(in the rows, 128 means zero)
Y: 3 groups of rows, each row roughly a mix of its group's hidden directions:
Y (105 x 10):
[[143 148 106  92 117 113 140 150 161 154]
 [120  82 118  97 159 115 147 150 131 135]
 [108 118 112 149 108 128 116 124  74 105]
 [132 145 135 101 103 167 152 165 129 122]
 [127 169 123 135 118 124 104 174 147 111]
 [119 134 124 144 112 155  70 118 139 144]
 [110 123 150 159 158 103 125 162 153 138]
 [115 153 160 112  99 133  94 146 148 149]
 [122 149 153 128 173 150 127 123 160 104]
 [116 138 123 157  87  93 117 149 139 105]
 [140 157 150 104 114 150 109 128  84 142]
 [143 133 118  77 128 145 128 125 172 136]
 [107  93 124 146  86 138 144 144 157 124]
 [140 102  98 155 146 118 137 100 139  91]
 [128 137 127  87 133 136 166 168 112 135]
 [113 100 125 124  99  82 138 136 160 125]
 [115 118  98 118  68 140 129 127 142 130]
 [141 148 126 156 149 161 150 101 160 135]
 [159 146 149 145 152 102 100 110 101 121]
 [104 118 167 139  96 108 126 128 166 122]
 [151 155 165 134 115 120 145 154 159 109]
 [144 152 131 103 164 153 156 141 101 116]
 [116 146 135 150 155 103  95 115 105 160]
 [157 158 165 153 103 141 107 115 127 124]
 [123  81 163 158 130 149 133 115 130 111]
 [119  97 141 162 140 133  91 108 114 101]
 [118 121 115 121 100  94 128  86 150 102]
 [152 132 136 156 157  85 133 112 103 116]
 [116  76 130 138 109 107 162 134 140 137]
 [127 157 105  84 126 139 145 151 155 114]
 [ 84 115 118 136 121 125 113 172 148 146]
 [113  98 124 114 156 103 109 153 133 166]
 [116 127 145 146 115 118  98  93 164 101]
 [ 98 103 152 145 129  98 118  89 141 119]
 [121 116 106 157 118 114  82 121 100 106]
 [159  90 135  91 125 101 143 118 114 137]
 [158 151 146 118 174 130 118 149 110 147]
 [123 156 118 111 157  82 118 153 120 143]
 [ 90 119  95 107  96 148 128 121 143 108]
 [111 123 146 127 127 142 135 140 170 177]
 [118  90 133 125 132  85 114 161 129 148]
 [102  93 142 123 130 145 102 127 160 161]
 [115  87 123  90 150 125 134 145 117 159]
 [152 144 146 120 106 134 158 127  83 105]
 [168 149 120 155 107 137 147 116 143  94]
 [114  89 129  97 142 115 124 159 123 162]
 [107 120 118 113 142 184 130 122 133  97]
 [133 139 122 101 179 137 141 112 102 106]
 [124 129 138 146 104 124 164  83  98 127]
 [115 133 103 116  87 129 121  94 101 153]
 [112 153 115 137  93 171 145 112 106 135]
 [146 159 112  86 153 119 115 115 133  99]
 [116 173 102 154 124 104 139 148 117 109]
 [106 130 176 141 127 101 128  90 134 118]
 [165 148 115 123 131  82 148 112 130 106]
 [116 111 158 144 120 143 180 149 138 135]
 [101 128 136  72 154 112 132 146 122 132]
 [111 125 164 183 141 132 141 128 124 144]
 [118 145 151  99 154 159 165 122 119 108]
 [133 110 134  83 134 149 157 131  90 137]
 [115 133 118 121 117 138  95 152 177 103]
 [125 104 136 166 131 132  85 118 162 134]
 [126 115 134  98  92 117 138 141  88 100]
 [133 133 121 102 138 122 183 118  95 117]
 [139 130 134 105 176 132  96 118 109 154]
 [145 136 105 116 130 137  85  93 118  97]
 [115 178 129 170 129 141 149 138 127 124]
 [134 123 155 123 113 162 111 148 164 160]
 [161 146 163 158 130 130 105  96 121 138]
 [117  97  74 119 113 127 113 129 116 152]
 [140 133 115 117  89 102 151 151 113 164]
 [109  89 116 100 155 108 121 141 116 158]
 [125 107 138 131 142 135 187 153 112 124]
 [100 106 127 114 112 126 102 150 176 118]
 [138 106 132 122 174  89 113 149 122 142]
 [ 94 126  97  96 107 162 136 133 143 115]
 [141 170 146 139 120 167  96 116 120 134]
 [113 101 114 144  94 126 116 150 127 172]
 [119 101 152 140 108 174 140 102 138 145]
 [118  77 121 120  98 107 122 143 113 152]
 [111 111 125 120 154  96 118 171 137  99]
 [139 126 136 146 105 167 121  84 135 153]
 [120 119 163 167 144 139 139 104  94 117]
 [178 156 126 135 136 127 128 106 163 118]
 [156 113 159 143 126 120 175 153 127 138]
 [129 115 122 114 175 106 124 169 135 146]
 [130 104 132  81 146  98 116 123 108 153]
 [126 119 116 120  88 116 115 168 164 142]
 [134 124 104 111  81 114 167 141 139 120]
 [106  94 124 104 143  84 147 148 134 133]
 [113 110 122 100 102 160 162 149 135 107]
 [134 136 141 143 141  81  95 100 119 148]
 [137 146 119 146 117  88 146 138  85 147]
 [151 156 137 119 162 155 136 164 148 136]
 [133 100 159 136 122 132 182 136 113 116]
 [111 104 120 135 124  89 113 169 156 125]
 [127 156 138 106  83 119 147  97 134 107]
 [126 160 111 125 127 104 133 126  71 129]
 [145 125 135 177 116 123 131 127 100 167]
 [121 152 129 108 126 139 127 183 120 160]
 [111 100 135 148 105 164 151 142 138  96]
 [141 168 129 160 128 108 104 141 144  97]
 [138 176 137 133 111 141  97 108 101 117]
 [168 123 160 146 157 102 128 150 140 121]
 [148 148 113 149  90 159 126  99 142 143]]

which group is each row in? (one row of each group first):
[120 120 138 137 172 101 106 143 121  89] | <90>
[134 138 168 137 118 112 124 173 149 150] | <82>
[146 131 127 125 128 118 132  97 107  70] | <45>

[115 151 175 138  96 143 137 101 134 116] | <82>
[124 164 100 133 141 106 150 146 102  96] | <45>
[125 153 132 105 108 127  98 127  76 126] | <45>
[124  84 118 118 151 122 159 147 163 124] | <45>
[ 86 134  82 113 143 113 113 131 113 141] | <45>
[102 100 108 112 107 133 126 159 119 168] | <82>
[ 96 114 144 100 163 119 134 165 144 125] | <90>
[113 170 144 116 157 133 156 124  95 135] | <90>
[112 114 173 151 141 138 167 131 121 146] | <90>
[125 149 151 133 148 120 134 120 138 188] | <90>
[133 159 166 131 159 133 125  94 113 109] | <82>
